Each path below is one point turned by a fixed rotation once a step. After each direction that follows a path, write how fast that rotation turns it, in deg/step (0 if it stays still).
Each turn is a multiple of 5 degrees from 10 to 175, or 0.
Each row of a path follows its step; steps can be skipped.

step 1: [ 14  17 -26   1  10  -1  -1  12  -1 -17  -9  -4 -14  -5 -12  10   7   1
  25 -12 -21   5   8 -12   8   0 -11   6  30   2 -10   8 -17   9 -15  -6
  21   8  24 -17 -26 -13  -3]
step 3: [ 15  15   2  16 -27   1  46  18  15 -20   5   4  -2  -6 -19  -8 -10 -14
  10 -14  -1  10 -21   4   0   4  14 -12 -10   1   3  18   7 -19  -7  13
  -8  -2 -10   7 -13  -7   5]
step 6: [  2   1 -32  15   9 -15   1   6 -18  13  -1   4   7 -21 -22 -20  -4 -10
  -9   2   4  -6  12   0   8 -40 -22  -2   5 -20 -20 -10   0   2 -23  -2
 -20   9   1   1   8   2   1]
step 8: [  3   0  17  -4   7 -11  22  -8 -10 -17  17  10 -15   8 -23  10  -6  -2
 -13  -3 -14  20  -4 -24 -30   0  -8 -13  -3  -2   5 -13   5  19 -29  -2
  14  22   7  -7  -5  14  17]
step 12: [  6   2   9   5  -6  -3   5   4  -5  -8  -2  -2  12   4 -13 -10  12 -14
 -16  -9 -17  -9   7 -11  17 -24 -12   7  25 -20 -18 -11  -1  10 -11 -34
   9 -29  -3 -21 -17   7 -20]
step 13: [ 31 -21 -18   6  18 -35 -30  20  -1  -2  -2  21  -9 -14  -6  11   8 -11
  -3 -11  -7   5  -8 -19  -6   6  -3   1  -7 -13  16  -5   5   8   2  -5
   0   4   6  -3   0 -28   8]
step 14: [  4   6   6  14   6   1  24   8 -14  -2 -20   6   6   0 -32   8   3 -12
   6   4   5  23 -12  -7  10 -36 -20 -15   6   6  11  -9   9   0   0  27
 -14  11  16   5 -11  19  13]
step 15: [ 11   0  -5   5  16   5  18   5   7 -19  12   8   0   6  13  -5  13 -10
  -9  -5  -6  11  -9  20 -12  12  15   6   8   8 -31   4  29 -20   2 -20
  -1  23  17  -5 -14  -3  30]
step 16: [ 14 -11  11 -20 -19  11  19  -2 -13 -11  -7   1  -3 -17  15   1   1  29
   3 -16  -5  30   8 -13 -10   2   1  -5  12  -4  -1   0  -2  26 -30  -3
   8  10   0  18 -24   3 -12]
step 17: [  9   5 -26   6 -12 -19   9  17  14  -2 -14  -6  -9  -1  -2 -26   1  -6
   1  25  19 -14 -13   4  -3   0 -26  10  -1 -10  -7  23 -10   5 -21 -28
  13  -5  12  23   1   1   8]
Directions:
[ 0 -2  5 -4 -4  4  6  4  5 -6 -1 -9  4 -3 -3  5 -6 -1  1  2 -2 -7 -5 -2
  7 -4  2 -3  6 -1  5 -5  3 -3  0  4  8 -4  6  4 -5  2 -6] => 160
[-1 -3 -5  1  0 -3 -8  0  4 -5  1  5 -5 -8  0  3  6  3 -2 -5 -5 -1 -1 -3
  4 -1 -2  6 -6  3  0 -1 -9  1 -3 -2  3 -1  2  9 -3 13 -5] => 95
[ 0  2  3  3 -2  6 10  6  1 -2 -3 -1  2 -2  1 -4 -5  6  3  0  5  3 -1  1
 -6 14  2  0  2  4 -1  0 -3 -1  0 -6  3  3 -7 10 -1  6  1] => 55
[  0 -10   8  -1   3  -2   5  -2   4   4   7   1  -6   5  -3 -10   3   4
  -4  -7   3   2   2  -8   2   1   1   3   4   2  -1   8   1   1  -1   1
   9  -3   0  -1  -1  -2  -4] => 90
[ 8 -2 -6  2  0 -7 -4  2  6 -5  3 -1 -3  3  6 -3 -4 -7  8  3  0 -1 -5  5
  7 10  4  6 -3  4  2  4  1 -3  0  2  3  2  4 -1  0 -6  3] => 175

step 4: [  8  15   8  19  -6   0  10   0   2  10   7  -8   1  -1  13  -7 -12  -3
 -25   5  -9 -27 -10   9   3 -20 -19  -4  19   1  12  -7  -3  12 -16   8
 -32 -10  26 -28 -21 -21   8]
step 5: [-18   2 -26 -30  -8   4 -21   3  27  -2   0  -5  14 -14   4  19  -8  19
  25   4 -14  -7  -2  17  -3 -19   2  -2 -35   7  -4 -13  -1  23  -6   4
 -10   6 -16  -5  -8  -3   5]
step 6: [  9  -5   0  15 -13  -1   3  15 -30  -3  -4 -17  -4 -17   9  -2   2 -24
 -25 -32  -6  16   3  27   4 -21 -17   4  -5  11   5 -21   0   3 -11 -10
 -21  -4  13  -5 -13 -15  21]
step 8: [ -5   4   5 -10  -9  12  15   6 -26   7  -1 -15  20 -23  13   5  19  10
 -10 -25  12 -11   3   2  -4 -16 -22  18 -22 -17   7 -13 -24  -4 -36  10
  -1  -8  10  -5 -12   7   3]
step 11: [ -9  19 -25  24   8  -5  20  15 -17  -8 -26  17  13  -4  -3   1  23 -13
 -10   3   7  23  -8  15  -8 -10 -14   9 -13  24  32  -5   5  -5   9   5
  -3 -16   0   1   4 -14  -6]
step 12: [  8 -13   2  19  -3   1  14   0  -9 -14   2   8  23   8  13   0  -1  31
   5   8 -16 -22  -3   1   5  -8  13   6   1 -11 -14  -9 -43   3 -10   1
  -2 -41 -21   1   2   3   4]
step 13: [-11  -4 -16   1   3  -5  -3  11 -11   3   4  22   7  -1  16  10   2  10
 -23  10  16  13 -22  -8 -23  -3 -35  11 -28   2  19  -8 -12   2  -2  29
   2   9  12 -17  -6  -9 -22]
step 14: [ -7 -16   1  11  13  -5 -10   7   4  -3 -10   7   9  29  -6  -1  10   7
   0 -11   7   1  -9  20   8 -25  15   2   5  27 -25  -9 -30  10   4 -11
 -11 -18 -29 -18 -16 -17  -4]
step 16: [ -6   2   4   1  23 -20  20   2   8  14  -2  12  30 -14   3  10   2  11
   4   0  16  -3   7   3  -5 -29 -14  -6   3  29  17  -4 -23   2   8 -18
 -18  -9 -32   5  -7 -15  -3]
step 17: [ 12 -26  -4  10  -8  12   3  19   3  -3  10  -6  -2  12  31   5 -13  23
 -21  -8 -19  -3  -7  -1  15  -9  -2  -7 -14  21  -5   6 -16  -2 -13  39
 -26  -3   7   2   6  11   4]
Directions:
[ -3  -6  -2   4  -4  11   3   0  -2   2   1  -3  -5  -4   4   0   0  -2
   3   6   4   4   5  -2   3  -2  -4  -7   3   5  -1   2  -1   5 -11  -5
  -3   9  -6   4  -3   0  -3] => 35
[ -3  -6  -4   4  -1  -3   2  -2  -8  -5   0   9   1   7   0  -3   6   1
  -1   5   3   4  -3  -3  -5   7   1   4   6   0  -1  -1  -4  -1  -2   1
   6  -4  -8  -5   4   0 -11] => 25
[-10   0  -5  -7  -5  -1   0  -2   6  -1   4  -7   0   4  -6  -4  -2   2
  -4  -1   0  -2  -4  -1   6  -7   1   3   8   4   8  -2   8  -1  -4  -4
   6  -2  -4  -4  -2  -3   0] => 70
[ 6  7 -4  4  8 -3  5 -3  0  0 -5  4  0  4  0 -8 -6 -2  5  6  6  0 -3  0
 -4 -6  4  3  1  1  6 -1  0 -2  1 -8 -7  9 -2 -7  0 -4  3] => 155
[ 6  1 -4 -2 -5  3  8  2 -1  0  3 -3 -3 -6 -9  1 -1 10  4 -2 -1  6 -4 -2
  1  1 -8  4 -3 -2 -1  0 -2  2  8 -2  2  5 -1 -9 -1 10  0] => 145

step 3: [ -4 -11  -4 -11  14   2  -9  -3  -1  -3   4   2   3  39 -24  25 -11   7
 -24  -5  18   4 -13  17 -27  12 -13   0 -14 -31 -15 -27  12  19   8 -10
  -3  18   8 -15  -8   0  -6]
step 4: [-18  16   7  -8 -16 -19   7  -8  21   7  -8  24   8 -16   5  11 -22 -24
   1 -10   7  13  14 -20   4   8   4  -4   6  -7  17  -7 -14  17   9   8
  26  33  14  11   5  19  27]
step 5: [-50   0 -14  13   7  -3   5  10  21  -9 -11   7   5   5  19  11 -22   0
  -9   3 -17  15  -7  11 -34   0  -1  -3   5   3 -10   4 -20  -7   1  -4
 -36  -1 -24  -4  -6 -12 -10]
step 6: [ -5 -19   6  -9 -14   9  11   3   6   4  -4   3  12  12 -20 -19 -14  24
   4 -34  28   1  10 -25  10  16   4   2  -1   0   3 -15  -5 -17  19 -26
 -29   5  -3   3  27  15  14]
step 7: [  0  29   9  -8   1 -21   1  32   7  -4  27  -1  -9  11  17 -17   5  -2
  -8 -20 -40  13  -9   7 -19   6 -14  -7 -10 -15  -9 -22 -13 -23   3  -8
  12   9  21  -2   9   7   2]
step 10: [ -9  14  -1  -3  -8  -2 -24 -11  -7   5   1  20  24  29  10   6 -20   3
  13  -1 -22   4 -10   4   7  10   4 -18 -24   0   0  14   3  -8  15 -10
 -22  31 -25  13  -8  17 -28]
step 11: [ -3   2  11  -2 -16  20  -5  23  -5  -7  -2 -31  -4 -10  -5   3 -23  20
  -4 -10  22  16  14   1 -23  -8 -20  14  -3  -8 -10 -18  -9  26   0 -31
  -2  25   1  25   9  11  -2]
step 12: [ -4  -1  20  -1  11 -14  16  -9  23  25  -3  30   3  31  32   3 -15  -5
  -1   0  12   4 -13  15 -18   2 -21  -3  -8 -27   5 -19  16  -5   3 -10
   7  15  16  -9  -2  -5  21]
step 15: [ -6  24  16 -14  -1   7  -4   8  -5   6   7 -16  40  30  -3 -13 -27  -7
  -4 -21   1  -2 -14 -13  15  11  21  12  16  -8 -13 -20  -8 -25  10  -7
  -6   3   9  -4  -1  28  -5]
step 16: [  3   2   5   1 -13 -12  -2  12 -10  -7   6   3  17 -14 -19  -9  -7  22
  -6 -14 -26  20  26  15 -43  11 -20 -10 -10  -9 -10 -17  -6   2  24   7
  15  18   9  -2 -21 -15   9]
Directions:
[ 1  2 -2  0 -4 -6 -1 -2  3  3  7  0 -3  2 -2 12  3  4 -8 -6  4 -2 -3 -2
  4  2 -1  9  3  7  2  1 -3 -3 -1  4  5  3  0 -4 -9  3 -8] => 65
[  5  -1   1  -1  -6   4  -5   7  -4  -2   4   6   3  -4  -6  -7  -3  -2
  -3  -4  -2   8 -10   3  -2   0   3   3   3   2   5   8   3  -7   5  -1
   1  -7   6  -1  -2  -3  -1] => 45
[ 4 -8  0  0 -8 -5  0 -3  0 11 -4  9  1  4 -2 -5 -1  2  7 -2 -3 -1  6  0
  0  1 -2 -5  2  4 10 -6  1  3 -1  3 -2  3  1  2 -3 -8 -6] => 175
[  4   7   1  -4   6   3  -1   6   1   4 -12   4   7   1  -9   1   0   0
   3  -3   3  -3   3  -4   8  -5  -2   7   3  -2   5   4   1  -2   1   2
   0   4  -5  -3   6   6   0] => 160
[ 5  9 -6 -2 -4  3 -3 -4 -4  0 -3  0  5 -1 -9 -1 -2 -5 -7  2 -4 -9  2  6
  0  7  4 -7  5 -1 -6 -2  4  5 -3  0  0  3  1  1 -8  2  2] => 55
[  4  -9   0  -2   1   7   3   0   2  -1  10   2  -1   2   2  -4 -10   0
  -5   3   4 -11  -2  -2   4  -3   1  -2   5  -4  -2  -1  -1  -1   2   4
   2   8   2  -9   7  -3   0] => 125
[  0  -6 -16  -4  -4   6   5   1   0   4  -2   1   4  -1   8   5   5   2
  -2   3  -2   3  -1   2   4   3   5  -4   4  -1   4   7  -7  -4   2  -2
  -2  -1  -7   2   2   1   4] => 85

step 1: [ -4 -14   5   2 -12  19 -33  15 -12 -12  -9  -8 -34  10  22  -7 -13  11
  32   0  -8  -8   0   0  15  -8   1  14 -20  -1  -2  36  -7  15   7  -5
   8  24  11 -16  -3 -36   6]
step 2: [-25   2   9 -24  -6   5 -17  44 -14  10  17 -12  -9  -6 -16   3 -27 -33
 -11 -20  17  -7 -21  -9   9  -5  -4   0  17  14 -12 -11  10 -13 -26   5
  -1  16 -12 -12  16  -3   7]
step 3: [  4   5 -10 -12   0  10   3  -3 -25   2  -7  -8   8   9 -25 -44 -17  33
 -15  23   4  -2  -2 -20  24 -18  -4  -1   6  -1 -38   9  -4 -14  21  -5
 -19   3   1 -13   0 -22  10]
step 5: [ 16  -6 -23   6 -15 -15   0   9  27  15  -1 -32  -7 -16  11 -27 -18   7
 -23  -5  12 -13  23  -6 -24 -24 -10  13   5 -28  10  21 -13   2   8 -25
  -3 -10  -1 -13 -13  -1  14]
step 6: [  5 -22   8 -15   9   2  -2  -4   3   8   6  -6  -7   1  11  -3  -6  11
  -5   5   8 -19 -11   8   5  35 -26  -7   5   3  19   9  43   2 -14 -27
  20  18 -18 -23 -36  -4 -17]
step 8: [-21 -31  -3  24  -3  24  -8   8  -8   0   0 -11 -14  20   0 -23  14  11
 -12  -6 -11   6  -9  21  24  25  29  19  13  23   1   7   3  -9 -14 -30
 -25  10   2 -14   9   9  -3]
step 9: [ -6  22   5  -5   1  20 -40  13  -5  -2  23  -9  -9  -8  24 -18  -8 -13
  -8  26   6   6  20  15   6   1   1  -8   2 -20   9 -31 -22  -9   0  -8
 -23   9  -9  -4  15 -35  -2]
step 10: [ 15 -27  -1  16   1   8 -11  23 -31  -4  -3  -9 -30   1  18 -11 -15 -10
  12 -12   2   9 -19 -35  11   6   9   8  22 -21 -12  12  -5 -12  35  -5
  18   9 -11 -11  -2 -10  -7]
step 14: [ -5  -8 -25  10  -7 -26   9  -1   6  24 -11 -14 -11  12   6 -31 -14   9
 -15   3  -4   8  14  -4  23 -16 -29  27   2 -19   1  -7  26  13   1 -17
 -25  16 -19  -1  -9 -24  10]
step 15: [  4 -11  17   4 -27   3 -17   3   9 -30  10  23 -28  -5   5  -8 -13  19
  -3  14   4 -15  -8   1  14  20 -13  20  16   2   8  10  11  -4 -35   4
   0 -14 -25 -32  -9 -15 -24]
Directions:
[ 2  1  5  4 -5  2 -7  3  3 -5  5 -4 -1 -6  3  3 -1 -1 -2 -5  4 -7  7  8
 -4 -4 -1  4 -2 13  1  2 -6  2 -1 -8 -1 -1  7 -1  3  2  0] => 100
[ -6  -2   2  -4   3  -2   5  -2   5   2  -6  -8  -3   1   5   3  -4  -2
   5   1  -1  -4  -4   4   1  -6   6 -12  -1   2   3   6   0   5  -3  -4
   1  -1   1   6 -11   1  -1] => 60
[-6 -1 -1 -6 -2 -3 -8 -5 -3 -4  7 -1  3 -4 -5  8  1 -1  2  6  2 -6 -8  3
  0 -2  8  6  3 -4  8 -9  4 -2 -3  1  2  3  0 -3 -3  5  0] => 160
[-1  4  6  3  6  1  3 -7 -4 -1  0  6 -1 -1 -9  2 -8  0 -8 -8 -3 -6  2 -4
  3  0  1  1  8  7  7  3 -1 -2  1  5 -2  0  0  0 -7 -7  0] => 85
[  0  -1  -6  -4  -2  -1   3  -3   2  -1  -5  -3   8  -3   5  -5  -3   6
  -9  -1  -4  -8  -3   0  -6   3  -3   7  -1   3  -4  -3   4   4  -9   0
   4 -11  -4  -1  -2  -3   0] => 35
[ -1   0  -1   2   3   1   4  -7   3   2   5 -11   0  10   4   6  -2  -3
   4   5  -7  -1   1   1  -4   4  -2   6   2  -1   1  -3  -6  -8   3  -1
  -9  -6   3  -1   1  -5   5] => 80
[ 3  0  2 -2  3 12  9  0  2  1 -1 -1  2  6 -7  1  3  7  0  8  5  0 -4 -6
 -2 -7  2 -2  2 11 -2 -4 -1 -4 -7 -2  1  4  2  1  6  5 -2] => 80
